x =
148	150	46	123
131	164	62	100
176	153	111	90
126	169	59	97
136	178	99	72
168	144	63	120
114	190	119	45
192	143	98	107
156	146	49	126
Rows and columns are numbered from 0.
The entry at row 0, column 2: 46
The entry in row 1 and column 0? 131
The entry in the top-right corner: 123
The entry in row 0 and column 1? 150
The top entry of the column that holds the largest entry -> 148
The entry directly above the largest entry: 114
The bottom-right entry: 126
The entry just left of 62: 164
The bottom entry of the column that holds the largest entry? 156
The entry at row 1, column 2: 62

((7, 5, 4, 6, 6, 5, 5), (2, 6, 4, 7, 6, 4, 5), (3, 1, 4, 1, 3, 2, 5), (5, 5, 4, 4, 2, 6, 1), (4, 2, 4, 3, 7, 3, 7), (4, 1, 5, 3, 7, 6, 4), (7, 2, 3, 3, 4, 2, 6), (4, 7, 4, 6, 4, 6, 2), (7, 2, 3, 2, 2, 4, 3), (2, 1, 5, 1, 5, 3, 5), (1, 2, 5, 2, 6, 4, 4), (1, 6, 4, 5, 4, 3, 5), (1, 3, 6, 3, 5, 6, 2))
Report the centre entry.
Answer: 3
Report the entry just right of the centre entry.
Answer: 4

((2.14, 8.49, -4.25, -2.99, -5.70, -6.09, -4.78, 2.53, -8.37, 4.50, 4.59), (3.92, 1.92, -7.93, 2.55, -9.05, -2.33, -2.60, -1.29, -6.49, 5.53, -3.42), (-3.40, 0.94, -3.80, -1.19, -4.83, -0.48, -1.40, 0.71, 1.55, 2.72, 0.82), (-0.80, 2.04, -5.82, 0.29, -5.08, -1.78, -1.45, -0.86, -6.22, 3.61, -1.44), (7.29, 6.54, -5.24, 0.00, -10.00, -6.94, -6.31, -3.08, -7.08, 8.80, 4.28), (5.49, 3.11, -11.67, -0.64, -11.68, -5.32, -13.48, -6.13, -11.56, 14.94, 1.99), (11.83, 6.74, -15.87, -2.74, -17.39, -9.94, -5.41, -9.47, -12.43, 11.99, -4.29), (-0.35, 3.24, -4.45, -1.27, -5.83, -0.02, -2.75, 0.16, -1.50, 4.27, -0.61), (1.78, -3.49, -6.49, -5.91, -5.44, -9.02, -6.25, -2.62, 1.35, 8.06, -5.53), (14.03, 0.11, -18.88, -0.47, -18.76, -11.25, -8.70, -11.30, -14.55, 18.82, -6.37), (12.59, 6.00, -13.41, -4.75, -17.67, -4.27, -0.09, -9.12, -11.41, 10.58, -1.25), (5.93, 3.26, -15.76, -6.71, -23.02, -5.40, -4.40, -4.88, -20.28, 16.93, 2.89), (5.73, -0.67, -15.55, -3.92, -17.42, -4.31, -8.03, -5.29, -15.67, 18.84, 1.65), (2.66, -3.60, -12.07, -9.35, -15.56, -2.48, -0.40, -3.98, -8.96, 7.41, -4.74), (-2.42, -5.28, -8.51, -4.75, -10.06, -5.35, -6.47, -6.06, -3.84, 10.76, -5.20))
The entry just left of the largest entry -> -15.67
The entry just left of -17.67 is -4.75
The entry just right of -4.27?
Answer: -0.09
The median of all entries?
Answer: -3.49
The entry at the centre: -0.02
The entry just left of -5.28?
Answer: -2.42
The entry just left of -11.25?
Answer: -18.76
The entry just left of the smallest entry?
Answer: -6.71
The entry just left of -13.48 is -5.32
The entry just left of 8.49 is 2.14
The entry just left of 0.11?
Answer: 14.03
The smallest entry -> -23.02
The entry just right of the smallest entry?
Answer: -5.40
The entry just left of 4.50?
Answer: -8.37
The entry just right of 12.59?
Answer: 6.00
The entry just right of -10.06?
Answer: -5.35

Questions about the row below.
1) What is the second entry from the left?
2) What is the third entry from the left?
3) What is the 2nd smallest entry?
[-63 -10  64 -14  20]
1) -10
2) 64
3) -14

m =
[[45 52 28 15 32 69 67 26 20 30 41 35 22]
 [27 17 34 39 18 28 26 32 37 35 16 29 44]
 [34 37 58 26 28 74 74 42 33 47  8 36 37]
 [41 32 35 29 13 69 64 30 31 38 17 34 44]
 [29 37 61 25 36 65 67 44 33 45 10 36 31]]
Counting starts at 0.
The entry in row 0 and column 1 -> 52
The entry directly below 13? 36
The top-right entry? 22
The entry at row 1, column 1? 17
The top-left entry? 45
The bottom-left entry? 29
The entry directly above the smallest entry: 16
The entry in row 2 and column 1 is 37
The entry at row 2, column 0? 34
The entry directly below the centre entry -> 64
The entry in the bottom-right corner? 31
The entry at row 1, column 0 is 27
The entry just right of the smallest entry? 36
The entry directly above 58 is 34
The entry directly below 58? 35
The entry at row 0, column 2: 28
The centre entry is 74
The entry at row 2, column 2 is 58
The entry just left of 13 is 29
The smallest entry is 8
The entry just left of the centre entry is 74

W =
[[29, -34, -13, 5, -16],
 [-42, 9, -27, -40, -48]]
Counting starts at 0.
The entry at row 0, column 0: 29
Read off the entry just left of 5.
-13
Read off the bottom entry of the column that holds the largest entry.
-42
The entry just right of 9 -> -27
The top-right entry: -16

Questions about the matrix below.
1) Report the last entry in the row that holds the smallest entry.
2) Report the entry just right of -29.
3) Report the entry just left of the smallest entry.
4) Report the top-left entry.
5) Report the smallest entry in the first row.
6) Report the entry in the bottom-right corner.
7) Report the smallest entry in the first column.
8) Report the smallest entry in the last row.
[[  8 -29  11   4 -14   9   3   5   7  11  -3  14 -68   5 -16]
 [-37 -26  25   9 -54  -8  21  -9  67  15  -5  -6 -51  19 -22]]
1) -16
2) 11
3) 14
4) 8
5) -68
6) -22
7) -37
8) -54
